In the data rows, 128 means zero.
Here is a table of points, one per row:
{133,  94,  74,  60,  90,  81, 121, 159, 156,  45, 123, 166, 108, 108, 140, 124, 191,  93, 139, 124, 130, 145, 138,
 141, 164,  85, 179,  83, 105, 180, 135, 146, 147, 146, 145, 134, 133,  99}
{114, 127, 101, 195, 127, 131, 154, 148, 170, 170, 135,  88, 139, 133, 156, 115, 120, 152,  95,  98, 125,  96, 125,
 146, 100, 165, 139,  86, 128, 185,  89, 117, 140, 122, 137, 104, 125, 152}
{129, 147, 132, 120, 129, 172, 141, 109, 131, 106, 147, 132, 116, 130, 143, 117, 121, 201, 160, 152, 137, 138,  92,
 151, 114,  95,  65, 152,  97, 110, 136, 127, 156, 148, 185, 118, 126, 114}
{ 88, 162,  91, 130, 172,  82, 127,  74,  80, 124, 137, 146, 166, 140, 119, 110, 141, 184, 100, 115, 145,  98,  79,
 104, 221, 102, 134, 126, 164, 151, 153, 185, 148, 183, 132, 143, 125, 171}
{ 62, 157, 136,  80, 132,  99, 122,  61, 131, 150, 132, 140, 181,  63, 130, 185, 105, 142,  91, 124, 151, 149, 126,
 127,  81, 139, 131, 127, 146, 148, 142, 107, 145, 139, 129, 128, 137, 174}
{ 87,  24, 128, 172, 170, 159,  90, 142, 153, 145, 170, 103, 121, 121, 149, 153, 130, 132, 137, 151, 157, 127, 164,
 111, 118, 105, 118, 126, 119, 100, 117, 114,  88, 122, 165, 181,  98,  92}
{112, 162, 191, 157,  23, 122, 131, 121, 115, 142, 112,  86, 134, 104, 145, 115, 127, 110, 129, 130, 123, 110, 135,
 135, 134, 102, 122, 115, 123, 175,  69, 135, 123, 144, 136, 157, 111, 167}
{149,  94, 110, 104, 148, 121, 188, 113, 136, 117, 131,  88, 144, 140, 138, 131, 212, 105, 130, 143, 123,  86, 127,
 110, 103, 163, 122, 167,  99, 110, 171, 163, 144, 134, 133,  98, 102, 130}
{ 95, 112, 153, 163, 122,   0, 163, 119, 131, 122, 117, 136, 140, 168, 165, 132, 145, 130, 153, 126, 137, 132, 140,
  87, 132, 171, 181, 217, 119,  71, 101, 139, 130, 121, 160, 129,  92, 137}
{123,  91,  96, 158, 103, 142, 255, 158, 125, 104, 143, 126, 123, 120, 104, 118, 114,  74, 121, 145,  81, 158, 196,
 153, 133,  70, 120, 127, 134,  91, 136, 142, 143,  55,  97, 129, 112, 169}
{123, 148, 112, 145, 125,  87,  91, 157, 131,  92, 131, 168, 105, 120, 180,  99, 116, 116, 100, 135, 142, 110, 126,
 217,  79, 161, 117, 154, 157, 119,  78, 138, 142, 106,  92, 144, 122,  98}
{178, 130,  68, 120, 100,  99, 147, 179, 146,  83, 155, 103, 171, 137, 144, 102,  74, 101, 193,  74, 125, 132, 159,
 128, 158, 144, 118, 125, 113,  98, 141, 174, 160, 143, 130, 118, 113, 102}
{117, 151, 110, 113, 167, 152, 136, 113,  81, 104, 127, 135, 197, 249, 161, 168, 154, 122, 139, 128, 151, 103, 101,
  84, 109,  21, 121, 106,  95, 127, 142, 125, 109, 166, 140, 170, 169, 147}
{151,  98, 159, 112, 122,  99, 127, 127, 148, 137, 143,  95, 107, 109,  93,  87, 130, 111, 117, 143, 135, 165, 111,
  83, 157, 129, 149, 126, 106, 120, 133,  86, 123, 115, 163, 143, 101, 129}
{174,  79, 171, 116,  72, 122, 117,  82, 123, 129,  98, 153, 157, 139, 201, 140,  96, 129,  77, 116, 111, 102, 133,
 151, 159, 151, 116, 130, 141, 101, 113,  73, 101, 114,  87, 130,  84,  71}
{145, 169, 140, 135, 179, 162, 180,  68, 151, 157, 126,  93, 120,  62, 116, 114, 149, 104, 168, 109, 144,  53,  75,
 125, 117, 115, 149, 218, 137, 175, 112, 127, 103, 113, 103, 130, 135, 122}
{108, 108, 180, 151, 145, 118, 111, 101,  87, 158, 158, 146,  88, 123, 136, 118, 166, 115, 179, 128, 123, 172, 121,
 208, 130, 113, 172, 113, 112,  91, 150, 143, 114, 109,  98,  84, 137, 122}
{111, 138, 121, 146,  44, 134, 146, 160, 145, 142, 114, 140, 111, 134, 113, 137, 124, 150, 155, 119, 143,  92, 165,
 120, 100, 170,  79, 133, 156, 161, 111, 180,  73, 125, 104, 158, 144, 121}
{113, 177, 127, 124, 107, 168, 130, 132,  87,  91, 188, 180, 122, 168, 152, 140, 174, 163, 127, 120, 105, 159, 157,
 129,  91, 133, 154,  77, 179, 147, 119, 103, 144, 189,  84, 121,  84, 200}
{ 94, 165, 105, 143, 119, 103, 134, 135,  88, 106, 114, 150,  91, 131, 134, 175, 121, 146, 112, 148, 148,  97, 134,
  54, 124, 246,  54, 149,  91, 152, 146,  64, 127, 180, 136, 146, 120, 100}
{158,  71, 150,  85,  98, 107, 109, 135, 116, 142, 151,  86,  78, 134, 145, 102, 133, 111, 111,  76, 126, 160, 122,
 115, 136, 114, 151, 144, 145,  84, 178, 109, 114, 121, 127, 137, 136, 121}
{125, 161, 115, 139,  76, 132,  82, 156, 126, 119,  94,  99, 116, 145, 116,  80, 122, 142, 162, 115, 110, 128, 140,
 124, 139, 108, 146, 166, 126,  92, 173,  58, 121,  77, 132, 117, 133, 150}
{ 87, 174, 105, 129, 160, 172, 102, 163, 125, 102, 159, 125, 108, 139,  89,  82,  94, 137, 155, 119,  83, 127, 152,
 105, 152, 144, 202, 120, 119,  93,  93, 162, 117, 115, 131, 135, 136,  93}
{102,  97, 142, 126, 121, 139, 139, 162, 124, 119, 113, 104, 132,  98, 174, 112, 167, 142, 152, 126, 118, 176, 198,
 107, 159, 149, 150, 139, 158, 144, 176, 170,  73, 156, 107, 119, 142, 138}
{138, 166, 196, 135, 110, 160, 128, 117, 145, 124, 141, 147, 147, 116, 122,  93,  87, 110,  83, 111, 102,  89, 160,
  95, 128, 123, 153, 112, 147, 164, 130, 122, 143, 168, 110, 131, 115,  88}
{171, 111, 169, 117, 137, 148, 148, 129,  95, 157, 100, 192, 131, 158, 123, 115, 112, 134, 151,  98, 186, 134, 144,
 153, 122, 204,  78, 106, 159, 120,  74, 179, 146,  95, 127, 143, 114, 164}
{115, 188, 105,  67, 164, 117, 127,  92, 155, 143, 205, 162, 140, 176, 110, 117, 142, 132,  93, 133,  31, 101,  98,
 149, 116, 160, 124, 139, 112, 133, 191, 146, 119, 148, 186, 162, 128, 179}
{128, 138, 128,  97, 115, 123, 141, 127, 115, 164, 122, 117, 130, 232, 154, 130, 196, 133, 122,  73, 142, 170,  86,
 151, 108, 115, 140, 104, 156, 132,  87, 125, 139, 115, 122, 161, 141,  28}
{135, 148, 109,  96, 114, 163, 144, 124, 124, 113, 135, 121, 169, 105, 157, 178,  93, 137, 161, 147, 130,  81,  87,
 121, 133,  93, 102, 142, 209, 129, 137, 112, 125, 171, 195,  24, 101, 125}
{125, 152, 162, 100, 152, 121, 145, 149, 109, 195, 131, 128,  90,  90, 127,  93, 100, 146, 130, 107, 169, 133, 124,
 129, 116, 104,  99,  98, 141, 159,  98, 130, 158, 124, 138, 101,  94, 130}
{108, 115, 114,  65,  96, 110, 143, 145, 135, 132, 153, 132, 159, 107, 162,  83, 138, 124, 164, 119, 160, 128, 145,
  78,  71,  82, 159, 111,  88,  93, 140, 136, 124, 119, 115, 135, 116, 130}
{149, 177,  73, 161, 168, 105,  73, 119, 108, 120, 190,  99, 168, 120, 136, 110, 153, 163, 116, 107, 131, 156, 118,
 145, 105, 137, 108, 152, 161, 135, 159, 126, 122, 123, 147, 171, 127, 159}
{139, 110, 112, 153, 134, 101, 130, 179, 117, 146, 100, 152, 123, 161,  65, 145,  96, 129, 137, 141, 146, 124,  50,
 165, 147, 120, 133, 118, 186, 149, 136,  97, 162,  88, 125, 154, 127, 133}
{ 97, 117, 101, 122, 122, 154, 116, 122, 120, 157, 136, 127,  80, 159, 146, 107, 172,  89, 126, 121, 160, 125, 185,
  86, 134, 109, 103, 143, 164, 108, 139, 139, 164,  69, 168, 142, 131, 127}
{114,  70,  65, 123, 130, 136, 107, 150, 104, 116, 145, 110, 109, 111, 155, 150, 168, 125,  23, 103,  82, 142, 108,
  89, 146, 115, 142, 165, 130, 111, 108, 156, 126, 107, 150, 127, 126, 169}
{133, 120, 103,  47, 115, 138,  86, 127, 142, 141, 138, 125, 137, 132, 169, 133,  60, 127, 125, 255, 114,  99, 102,
 139, 119, 133, 121, 150, 122, 146, 140, 127, 146, 120, 100, 101, 125, 132}
{131, 149, 129, 143, 133, 153, 139, 121, 172, 123,  90, 159, 154, 139,  91, 125, 111, 150, 140, 104, 162, 154,  86,
 137,  98, 127, 161, 124, 130, 157, 163, 120, 123,  48,  83, 131, 118, 128}
{212,  77, 122, 145, 123, 168,  95, 134, 103,  87, 105, 106, 125, 146,  82, 132, 107, 139, 118, 190,  96,  96, 188,
 129, 113, 113, 104, 136,  77,  90, 112, 229, 170, 162, 110, 149,  98,  83}
{139, 122, 117, 121, 138, 130, 137,  91, 116,  85, 119, 147, 144, 110, 136,  90, 140, 173,  89, 152, 104, 112, 196,
 139, 133, 183, 145, 114, 120, 143, 103,  52, 143, 150, 127, 131, 255, 141}
{133, 123, 169, 141, 128, 138, 132,  57, 133,  75, 103, 170, 112, 148, 127, 115,  75, 125, 150, 208, 107, 111, 122,
 146, 102, 128, 131,  96, 160, 133,  68, 123,  88, 118, 130, 157, 215, 129}
{107, 147, 143, 134, 140, 178, 171, 178, 145, 178, 148,  86, 120,  63, 102, 112, 229, 124, 180,  84, 106, 105,  40,
  74, 103, 118,  94, 116, 113,   7, 113,  84,  94, 162,  72, 110, 151, 129}
{118, 117, 113, 115, 184, 137,  96, 169, 150, 148,  68, 114, 158, 107,  95, 105, 160, 157, 119, 136, 128, 188, 129,
 178, 158, 114, 145, 140, 167,  76, 121, 122, 122, 106, 171, 118, 143, 127}
{120,  95, 143, 112, 155, 120, 120, 123, 129, 148, 101, 118, 129, 145, 124, 131, 102, 122, 147, 135, 135, 130, 101,
 127, 114, 165, 129,  54, 102, 165,  67,  77, 130, 125, 116, 139, 118, 134}
{128,  95, 109, 123, 157, 115, 100, 189, 132, 127, 134, 154,  74, 101, 116, 144, 138, 145, 113,  81, 170,  83, 158,
 127, 210, 100, 167, 131, 139,  91, 124, 142, 181, 102, 143,  94, 145, 137}
{ 91, 104,  93, 119, 110, 121, 154, 124, 148, 112, 109,  94, 113, 124, 113, 144, 118, 127, 172, 104, 130, 180, 152,
 111, 182, 123, 156, 135, 119, 203, 131, 110, 102,  75, 188, 120, 113, 125}
{149,  90, 170, 122, 139, 121, 137, 140, 128, 127, 148, 149, 132, 122, 102, 155,  83, 164, 125,  96, 126, 158, 132,
 160, 137, 100, 103, 166, 121, 212, 108, 123,  78, 170,  78, 150, 150, 118}
{ 98, 164, 151,  96, 117, 135, 128, 119, 120, 154, 123, 141, 136, 126, 130,  93, 130,  70, 142, 164, 138, 153, 158,
 140, 126, 162,  94, 165, 100, 155, 103, 105, 235, 110,  92, 118, 111, 103}
{115, 105, 255, 102, 146, 111, 118, 169, 111, 115, 146, 137, 141, 126, 143, 141, 152, 136,  90, 169,  88, 124, 137,
 132, 134, 106,  40, 127,  85, 147, 115, 137, 129,  92, 106, 115, 142, 144}
Along one direction, these points spread out more than along any other. Take the direction at right angles to it along which they spread out most. Then take the direction at right angles to both along which they spread out most. Go by this last direction. How far along it is each point below, from 0 to 99? 50 is the average, and the first point above lies past it. One standard deviation of the points above along it is 16.
{109, 125,  85, 145, 126, 135, 100, 150, 128, 212, 108, 254, 115, 136, 173, 144, 101, 126, 134, 109,  91, 130, 150,
 135,  79, 124, 150,  91, 112, 124, 141, 145,  61, 132, 128,  86, 119, 154} 51
{ 96, 139, 138, 164, 150, 101, 104, 100, 185,  97, 140, 120,  33, 124, 143, 156,  84, 128,  72, 115, 112, 143, 101,
 126, 112, 145,  79, 102, 161, 132, 153, 140, 146, 214, 131,  94, 122, 176} 56
{ 56, 136, 123, 164,  75, 181, 141, 121, 121, 144, 118, 104, 126, 121, 138, 138,  84,  73, 124,  85, 159, 123, 116,
 184, 153, 155, 122, 155,  54, 152, 103, 123, 142, 137, 124, 139, 149, 145} 38
{168, 147, 158, 132, 119, 104, 109, 134, 196, 111,  76,  91, 110, 137,  99, 200, 102, 144, 122, 157, 132, 127, 142,
 151, 130,  99, 170, 127,  92,  17, 132, 176, 175, 172, 167, 181, 127, 109} 64
{106, 151, 152, 132, 206, 165, 138, 201, 117, 149,  79, 137, 147, 106, 137, 149, 116, 127, 195,  34,  56, 117,  94,
 110,  55, 130, 125,  30, 148, 182, 190,  75, 214, 104, 155, 129,  92, 154} 25
{156,  89,  90, 179,  69, 101,  82,  63, 116, 180, 115, 124, 152, 128,  63, 144, 143, 164, 129, 139,  27, 134, 196,
 143, 130,  85, 121, 129, 123,  81, 169, 190, 164, 164,  89, 161,  98,  75} 73
{144, 127, 130, 159, 141, 139,  94,  95, 102, 138, 142, 116, 159, 106, 161, 151, 134, 151, 126, 138, 151, 158,  56,
  65, 103, 135,  86, 140, 120, 159, 148, 138, 166, 110, 114, 119, 240,  84} 41
{155,  85,  85, 124, 142, 161, 108,  94, 147, 133, 113, 101, 102, 139, 129, 126, 108,  81, 147, 108, 156, 102, 168,
 105, 134, 117, 169, 112, 143,  82, 107,  49,  95, 159, 158, 158, 112, 136} 50
{159, 116, 140, 108, 120, 126, 118, 133,  81,  74, 132,  94, 105, 105, 119, 137, 131, 168, 146, 119, 124, 112, 136,
 147, 139, 148, 153, 116,  67,  97, 130, 119, 122, 108, 182,  88,  87, 122} 57
{184, 132, 100, 150, 122,  68, 106, 122, 142, 112, 137, 110, 146, 113,   0, 112, 152,  63,  37, 133, 145, 112, 133,
 109, 113,  82, 153, 137, 101, 126, 155, 153,  58,  91, 175,  79, 133,  98} 59
{169, 169, 137,  90, 161, 117, 109, 122, 113, 144, 105, 111, 159, 141,  54, 180, 133, 143, 130, 120, 134, 142, 130,
 131,  94, 152, 133, 162, 120, 132,  84, 120, 123, 139, 111,  87, 142, 129} 40
{130, 176, 145, 195, 136, 200, 170, 167, 124, 147, 137, 108, 112,  85, 109, 126, 125, 112, 137, 214, 160, 119,  80,
 131, 124, 163, 168, 146, 141, 156, 139, 154,  97, 126, 105, 116,  79, 103} 26
{160, 114, 148, 136, 117, 154,  94, 149, 154, 113,  73, 187, 149, 150,  89,  90, 141, 115, 113, 103, 162, 180, 103,
 105,  83, 145, 128, 130, 158, 173, 141,  99, 134, 146,  95,  98, 125, 170} 40
{ 53, 116, 129, 130, 129,  97, 121,  60, 118,  98, 135,  85, 134, 112, 143, 135,  96,  70, 111, 168, 171, 123, 117,
 197, 161, 135,  83, 143, 133, 122, 133, 164,  24, 122,  72, 139, 159,  88} 49
{250, 207, 107, 177, 175, 135, 134,  86, 155, 123, 146, 145, 118, 121, 180, 178, 128, 107, 119, 165, 166, 149, 125,
 112, 255, 123, 104,  75, 113, 145, 158, 113,  89, 128, 104, 135, 116, 136} 58
